(in the rows, 128 means zero)
runs of hidden systems:
run 1, J637 (9 x 20):
[[ 46 134 114 172 124 120  95 100  77 124 118 131 160 124 115 157 139 198
   91 142]
 [103 140 107 120 113 181 157 127  63 140  96 128  70  97 109 129  54 122
   86 126]
 [126 140 110 149 183  78 201 141  96 119  92  98  99  83 159 178 138 118
  126 139]
 [ 55  86 164  96 116 107 157  80 113 121 129 137 151  97 176 175 131  80
  111 142]
 [ 56 122 147 161 151 169 168  75 179  77 127 136 113 114 129 109  75 124
  155 112]
 [ 49 136 147 118 166  95 152 139 138 124 165 118  89 121  78 119 112 213
  137 133]
 [125 118 132 108  90 104 187  86  56 108 140 163  79 123  75 113 163 169
   86 133]
 [153 116  94 199 118 113 176  95  71 120 114 180 174  65 133 142 109 157
   85 112]
 [107  95 142 121 166 142 145 125 100 174  77 107 185  28 108 131  62 115
  117 135]]
run 2, J813 (9 x 20):
[[ 93 147 152 156  48 143  75  79  89 181 102 146 155 150 107 134 157 158
   83 119]
 [191 140 115 169 144 176 105 164 108 105  66 154 112  97 144 147  87 111
   86 160]
 [133 115  79  96 183  89 135 165 100 145 127  69 167 101 163 159 132 100
  157 136]
 [ 71 125 161 101  97 133 146  75 143 155 110  95 126 141 161 139 141  58
  148 109]
 [ 95 145 169 158 147 141 132 138 207  79 142 156  75 150 165 144 101 129
  136 141]
 [119 123 110  79 144 106 146 173 134 113 207 142  81 150 109 105 101 172
  138 126]
 [156 141 115 132  84 101 177  90  96 146 149 145 106 143  79  87 169 166
  128  94]
 [173 111 151 177 105 110 128 102 112 135 111 192 181  87 102 121 147 168
   87 129]
 [160  87 111 124 160 171  86 127 103 116  90 126 201  75  94 108 105 123
  126 153]]
run 3, J637 (9 x 20):
[[129 108  51 127 188  81 175 155 101 107 163 108 166  92 172 159 110 128
  150 118]
 [ 78 114 177  90  97 116 164  78 132 199 108  94 151 102 122 117 130  79
  146 100]
 [109 134 196 179 150 146 127 101 191  67  95 161  95 126 119 134 140 147
  125 159]
 [ 72 109  87 104 152 134 101 145 101  79 186 146 127 142 108 129 101 193
  119 147]
 [132 154  84 125  95 125 184 107  67 169 129 105  93 128  87  95 122 145
  131  83]
 [165 137 163 167 124  73 168 134 110 162  92 156 132  80 143 167 150 134
   85 133]
 [128  65 141 103 148 151 122 106 120  87 109 154 183  74 151 148 103  78
  113 162]
 [ 57 132 108 144 174 171 113  97 152 110  98  67 154 126 114 109 104 126
  182 117]
 [ 48 175 162 119 125 122 112 144 124 148 119  94  47 165 102 144 135 172
  114 142]]
run 4, J970 (9 x 20):
[[111 123 119 149 169 104 135 121 124  99 115 113 150 112 125 145 154 151
  142 144]
 [ 72 116 131 103 113 145 114 115  97 138 128 124 131 122 124 136 105 129
  106 136]
 [113 154 106 150 145 136 159 126 115 105 111 114  83 127 130 136 114 136
  130 121]
 [110 116 132 111 143  85 160 138 113 135 148 131 128 106 149 156 125 133
  119 134]
 [116 108 132 119 112 136 170  83 111 111 125 142 122 114 130 120 125 102
  124 120]
 [101 126 132 160 151 119 150 108 144 116 131 134 144 105 117 121 113 159
  141 118]
 [105 116 146 106 134 130 129 127 108 130 126 131 116 107  88 119 117 156
  110 145]
 [130 134 102 140 127 124 136 114  80 101 109 128 114 127 114 137 149 148
  109 139]
 [112 125 102 138 133 120 135 131  92 142 120 130 152 100 148 153 105 127
  107 127]]
run 5, J876 (9 x 20):
[[110 122 151  79 109 121  50 161 109 168 146 125 139 153  95 128 149 166
  104 158]
 [183 146  89 143  89 169 119 117  80  98  90 142  92 157 142 130 146  92
   99 131]
 [156 144 103 170 142  98 112 174 146 169 129 131 178 111 188 163 104 119
  126 113]
 [130 106 167  71 136 155 132 134 160 165 103  96 126 106 129 111  94  55
  155 129]
 [105 146 149 141 153 127 116 113 195  79 125 101  99 176 142 128 179 121
  178 137]
 [ 90 127 126 105  98 138  81 147 149 118 204 164 115 185 132 118 112 167
  116 128]
 [205 154  92 124  91 132 151 151  98 147 147 147  80 149  99  91 122 141
  117 102]
 [211 122 150 144 109  70 134 136 125 175 113 149 176 104 137 139 184 121
  113 124]
 [156  82 153 133 119 177  89  86 152 119  85 145 207  97 131 110 124  77
  136 138]]
run 6, J460 (9 x 20):
[[165 169 119 152 166  74 163 158 126 174 112  84 113 114  91 112 153 174
  157 108]
 [138  97 190 102  81 100 115  85 108 133 109 158 148 125 132 153 203 102
   90 160]
 [124 111  82 168 134 200 113 100 144  55 126 158 154 129 165 125  75  97
  133 123]
 [ 92 157 104 130 178 123 109 184 137 193 132  72 139 112  94 112  71 182
  155 109]
 [133 143 179  75 105  95 144 119  92 143  94 101  57 146  98 141 208 113
  112 159]
 [134 107 106 159 104 125 129 104 132  47 160 194 140 153 211 178 146  91
  102 141]
 [113 116  87 130 148 153 149 154 149 174 169 130 172  86 134  94  11 131
  150  78]
 [146 153 190 116 158  95 162 126 154 175  83  73  86 110  47  85 174 158
  163 129]
 [118  99 168 128  92 111  80  83 114  52 130 181 137 170 137 160 228 137
   90 184]]
run 7, J813 (9 x 20):
[[ 69 106 170  80 104  97 134 111 136 123 165 143 117 143 150 151 148 118
  115 143]
 [119 132 115 154 122 166 160 103 149  72 150 164  85 142 123 101  93 140
  133 110]
 [123 142 123 141 151  91 141 158 126 160 159 130 127 114  87 112 110 206
  127 117]
 [160 107 146 101  96 120 140  95  69 137 104 139 128 109  73 110 171 135
   98 142]
 [140 115 104 186 132 142 112  94 104  87  90 149 184 107 142 147 145 133
  113 141]
 [ 89 121 110 121 156 163  87 151 114 159 104  94 168  94 132 139  65 119
  124 136]
 [103 157 139 103 152 136 128 138 122 137  73  59  74 139 134 149 148  89
  146 144]
 [ 85 135 135 124 119  93 141 130 132  93 155 141  89 163 199 189 158 107
  111 144]
 [106 118 110 120 119 136 192 128 145 112 189 166  95 122 158 120  53 115
  129  93]]
run 8, J702 (9 x 20):
[[143 127  92  96 144 143 117 173  83  73 145 144  66 141 126 143 117 145
   97 167]
 [140 137  58 134 111  96 175 116  68 150 142 110 144 126 156 140 139 115
  131  88]
 [122 120 181 146 114 108 178 101 151 174 104 140 149  79 152 139 110  91
  122 107]
 [119  90 170 116 184 136 133 125 180  68 122 139 135  96 115 121 124 125
  149 164]
 [ 66 118  96 107 142 146  89 112 112  94 156 108 138 156  89 106 137 178
  146 136]
 [100 171 116 145  76 138 126 121  78 161 127 134  78 155  98 121 122 175
   91 110]
 [192 142 126 143 119  89 169 157  88 138 113 163  95 103 150 163 136 122
   79 136]
 [169  82 112 119 152 111 161 114 114 117 113 132 194  69 166 147 129  70
  137 133]
 [ 67 107 150 145 166 159 121  85 175 124  96  95 185  95 119 111 100 115
  171 122]]
run 9, J702 (9 x 20):
[[128 143  85 163  64 152 116  91  86 115 135 161 129 169 148 132 139 128
   97 105]
 [160 149 121 165 133 114 154 169 132 183 126 147 137  86 148 138  65 136
  111 104]
 [167 102 163  77 169 102 154 137 139 140  95  91 135  86 116 123 153  83
  157 148]
 [ 88 105 135 138 133 148  91  75 154  66 117 120 164 155 142 133 177 110
  151 148]
 [ 58 152 108 149 117 178  83 143 143 129 160 141 109 158 125 118  59 174
  119 115]
 [159 171 119 101 125 103 165 176  99 168 137 106  42 138  97 114 122 157
  119 117]
 [191 107 134 113  96  62 169 109  95 120 132 151 138 127 168 162 212  85
  109 135]
 [140  80 123 164 120 158 124  88 163 108 133 177 224  90 168 122  85  90
  136 112]
 [ 92 135 148 135 192 161 105 147 184 158 106  86 147  97  64  77  67 174
  176 122]]
run 10, J876 (9 x 20):
[[133 128  89 132 161 124 142 160  78  77 111 134 100 110 176 187 116 111
   93 164]
 [ 92 117  85 109 138 101 178 129 107 154 151 103 151 103 190 159  88  83
  143  95]
 [ 79 132 180 121 134 113 206  97 175 150 126 111  93 105 135 117 101  98
  157  97]
 [ 92 107 180 116 157  97 161 107 179  66 167 156  96 132 104 117 159 169
  145 150]
 [112 104  91 116 106 124 131  99  91  87 193 167 135 152  79  92 141 197
  120 121]
 [163 150  92 172  89 118 143 115  55 172 116 151 137 106  72 103 131 192
   90 100]
 [175 113 150 152 140 108 134 129  74 158  52 139 172  47 112 157 143 129
   79 158]
 [ 99  91 117 139 175 162 110  95 107  88  60  95 196  72 159 163 121  74
  136 158]
 [  4 152 102 139 177 171 109 126 145 121 110  57 116 133 155 149  67 120
  162 124]]
run 11, J970 (9 x 20):
[[ 94 104 205  92 159 106 181 132 153 128 129 138  86  71 102 130 100 134
  118 152]
 [114  97 119 117 133 121 153  75  93  39 142 150 116 133  98 120 182 154
  125 154]
 [ 78 131  81 165 109 129 127 109  78 146 158 151 169 114 112 126  89 193
  100 101]
 [146 144 129 130 148 137 174 146  81 169  80 116  89  64  90 124  77 138
  101 128]
 [136 103 137 122 174  87 157 114  89  93  76 107 142  82 139 173 187 106
  121 171]
 [ 35  98 109 126 121 163 109  73 105  99 121 122 177 119 164 156 107  99
  122 133]
 [ 40 165 114 144 167 162 156 132 146 128 124  88  72 125 117 118  49 151
  151 106]
 [ 96 135 155  81 154  56 190 156 110 118 159 119  46 121 122 157 156 159
  117 152]
 [130  90 107 124  78 100 191  68  71  73 168 194 129 125 156 148 159 113
   88 123]]
run 12, J460 (9 x 20):
[[146 112  96 120 139 167  93 124 119 131 118 107 173 121  90  87 108 131
  150 119]
 [126 166 122 144 126 136  83 136 114 154  84  83 120 155 106 128 164 141
  136 132]
 [128 134 129 104 112 132  85 154 105 123 115 128 107 152 169 172 145  96
   99 161]
 [136 125  86 108 141 131 148 154 133 117 151 117 119 133 188 148  94  77
  146 115]
 [116 136 150 113 143  91 164 140 178 172 153 102 130 124 145 118 118 112
  171  97]
 [125 113 192 103 113 117 135 102 183 113 149 150 108 150 107 100 161 130
  147 133]
 [140 117 111 144 109 150 100 118 143  77 175 178 133 166 109  94 132 170
  129 125]
 [174 146  82 143  99 142 101 150  91 165 140 140 142 136  88  92 108 174
  113 103]
 [211 144 128 141 115 121 113 142  89 169  64 116 138 111 111 129 169 110
  109 134]]

runs to name:
run 13 (2 x 20):
[[ 93 132 130 157 129  95 174 104  94 117 132 150 116 103 120 147 135 172
  101 128]
 [113  98 123 125 141 114 175 107  83 116 129 151 141  74 114 133 105 144
  101 134]]
 : J876
run 14 (2 x 20):
[[205 122  89 157 166 135 113 146 152  66 136 144 144 138 111  98 152 153
  158 135]
 [124 127 110 108 100 125  63 135 102 195 132 102 187 143 102 112 144 150
  129 116]]
 : J876
run 15 (2 x 20):
[[195 123 142 101  97 112  97 129 104 136 132 145 126 154  64  90 197 164
  117 142]
 [194 124  83 161  81 155  81 106  88 109 107 161 171 157 146 130 166 107
  103 127]]
 : J460
run 16 (2 x 20):
[[139 106 133  89 146 112 125 115 145 120 121  92 151 134 130 119 177  92
  169 135]
 [ 86 131 139 148 102 156  85  95 165 109 138 139 145 167 138 120 134 130
  139 121]]
 : J702
run 17 (2 x 20):
[[107  90 115 134 118 118 152  83 129 111 178 164 183 112 101  93 120 166
  141 105]
 [126 152 135 179 108 163 122  98 118 150  96 139 124 119  59  83 109 182
  119 106]]
 : J460
run 18 (2 x 20):
[[104 124 134  97 118 117 146 127 140 182 152 103 140 123 126 109 106 114
  154  97]
 [141 139 174 136 122 127 141 114 173 113 117 134  88 149 112 110 156 128
  146 131]]
 : J460
run 19 (2 x 20):
[[102 163 155 108 127 135 113 171 163 128 142 122  43 175 142 138 113 131
  124 139]
 [163 136 105 108 113  84 176 151 115 105 183 159  70 159 149 133 150 138
  120 119]]
 : J813
run 20 (2 x 20):
[[168 147 142 123 128 100 125 159  99 111 109 139  70 140 110 149 175 156
   93 164]
 [157  95  86 122 107 110 141 115  79 103 147 164 169 115 178 162 140  91
  100 131]]
 : J460
run 21 (2 x 20):
[[ 63 132  86 129 144  99 138 118  69 109 127 100 128 129 155 177 152 140
  115 141]
 [ 67 142 134 134 113 124 179 121 108 153 123 131  92 105 171 166  75 103
   99 113]]
 : J460
run 22 (2 x 20):
[[106 132 110 168 161 134 106 141 129 103 123 135 150 115 135 146 108 164
  122 142]
 [ 96 128 120  96 133 131 133 132  82 155 118 100 114 113 103 128 111 136
  116 131]]
 : J460
run 23 (2 x 20):
[[107 114  82 120 145 124 126 158 114 147 170 133 169 105 156 138  63 136
  127 111]
 [124 144 145 106 130 126 180 117 121 171  94  83  88 108 104 108 121 100
  149 106]]
 : J876
run 24 (2 x 20):
[[161 135 133 177 147 134 141 120 155 128 103 138 147 103 112 107 118 140
  144 112]
 [115 112 149 106 151 130  88 138 129 136 115 108 157 114  95 122 139 146
  133 154]]
 : J876
run 25 (2 x 20):
[[139 123 153 113 114 172 134 112 141 134 100 128 105 118 101  96 101 100
  130 123]
 [132 141 121 157 167 104 115 146 140 101 119 120 125 134 129 144 158 161
  139 148]]
 : J637
run 26 (2 x 20):
[[ 80 137 117 140 105 145 118 117 129 157 151 132 142 134 118 111  89 152
  128  98]
 [150 150 145 132 144 122 154 151 126 140 110 128  75 113  99 120 118 148
  119 133]]
 : J970
run 27 (2 x 20):
[[145 113 111 145 170 111 107 142 170  83 155 131 166 139 139 125 152 149
  165 137]
 [101 128 118  95  94 157  87 121 113 164 147 111 140 152  93  94 113 141
  132 110]]
 : J876
run 28 (2 x 20):
[[ 68 110 138 121 144  98 120 112 116 172 116  95 195  91 140 156 131 126
  134 128]
 [ 79 129 168 125 134 186 132  94 144  94  84 123  80 121 111 121  99 106
  123 147]]
 : J702
run 29 (2 x 20):
[[174 121  95 166 100 153 112  90 119 106 111 152 176 141 142 113 151 106
  130 112]
 [136 136 122 149 146 145  80 163 156 176 113 115 182 112 140 127  86 127
  137 120]]
 : J813
run 30 (2 x 20):
[[157 143 124 135 165 123 141 166 119 171 107 110 125  86  84 109  92 163
  131 122]
 [140 117 150  98 132 105 119 114  95 128  79  95 129 122 115 148 202 105
  125 162]]
 : J702
run 31 (2 x 20):
[[150 117 166 117 147 126 100 149 147 103 108 144 119 121 133 145 148 122
  114 170]
 [121 115  79 109 133 141 111 130 115  90 154 121 137 153 146 130 128 117
  144 130]]
 : J813
run 32 (2 x 20):
[[142 161 114 151 125 107 163 130 140 127 143 126  89 151 125 115 141 151
  148 103]
 [158 110 156 119 111  89 142 135 129 145 155 170 144 112 135 135 141 138
  105 131]]
 : J970
run 33 (2 x 20):
[[ 54 141 163 135  98 126 109 108  84 143 113 143 104 125 101 152 132 181
   73 151]
 [152 130  96 138 133 143 165 136  58  84 106 160  73 102 128 149 102 132
   78 150]]
 : J702
run 34 (2 x 20):
[[126 119  58  98 117 135  84 155 119 139 201 120 169 169 138 102 107 145
  153  98]
 [172 176 137 144  79 141 129 126 133 209  98 105 107 152 102  90 133 118
  137  83]]
 : J813
run 35 (2 x 20):
[[203 155  99 149 147 122 159 179 129 165 130 131 111 104 104 100  86 151
  135 101]
 [186 104 166 109 123  74 131 113 118 160  97 119 172 101 106 126 209 116
  131 144]]
 : J460
run 36 (2 x 20):
[[167 102 159 120 118 123 132 120 145 117 130 166 142 111 130 122 139 112
  119 141]
 [137 111 105 141 139 150 113 109 138 103 128 130 169 126 117 102 124 131
  152 119]]
 : J460
run 37 (2 x 20):
[[ 79 123 164  96 133  68 186 136 143 132 170 137  86 120 164 163 125 125
  122 131]
 [128  96 131 117 101 123 197  70 128  70 169 182 105 126 130 109 131 118
  127 114]]
 : J970
run 38 (2 x 20):
[[134 142 144 149 124 128  98 157 153 131 117 147 123 138 178 167 119 109
  108 144]
 [134 102 115  77 154 134 138 152 135 122 151 112 130 116 139 122  97  94
  151 133]]
 : J460
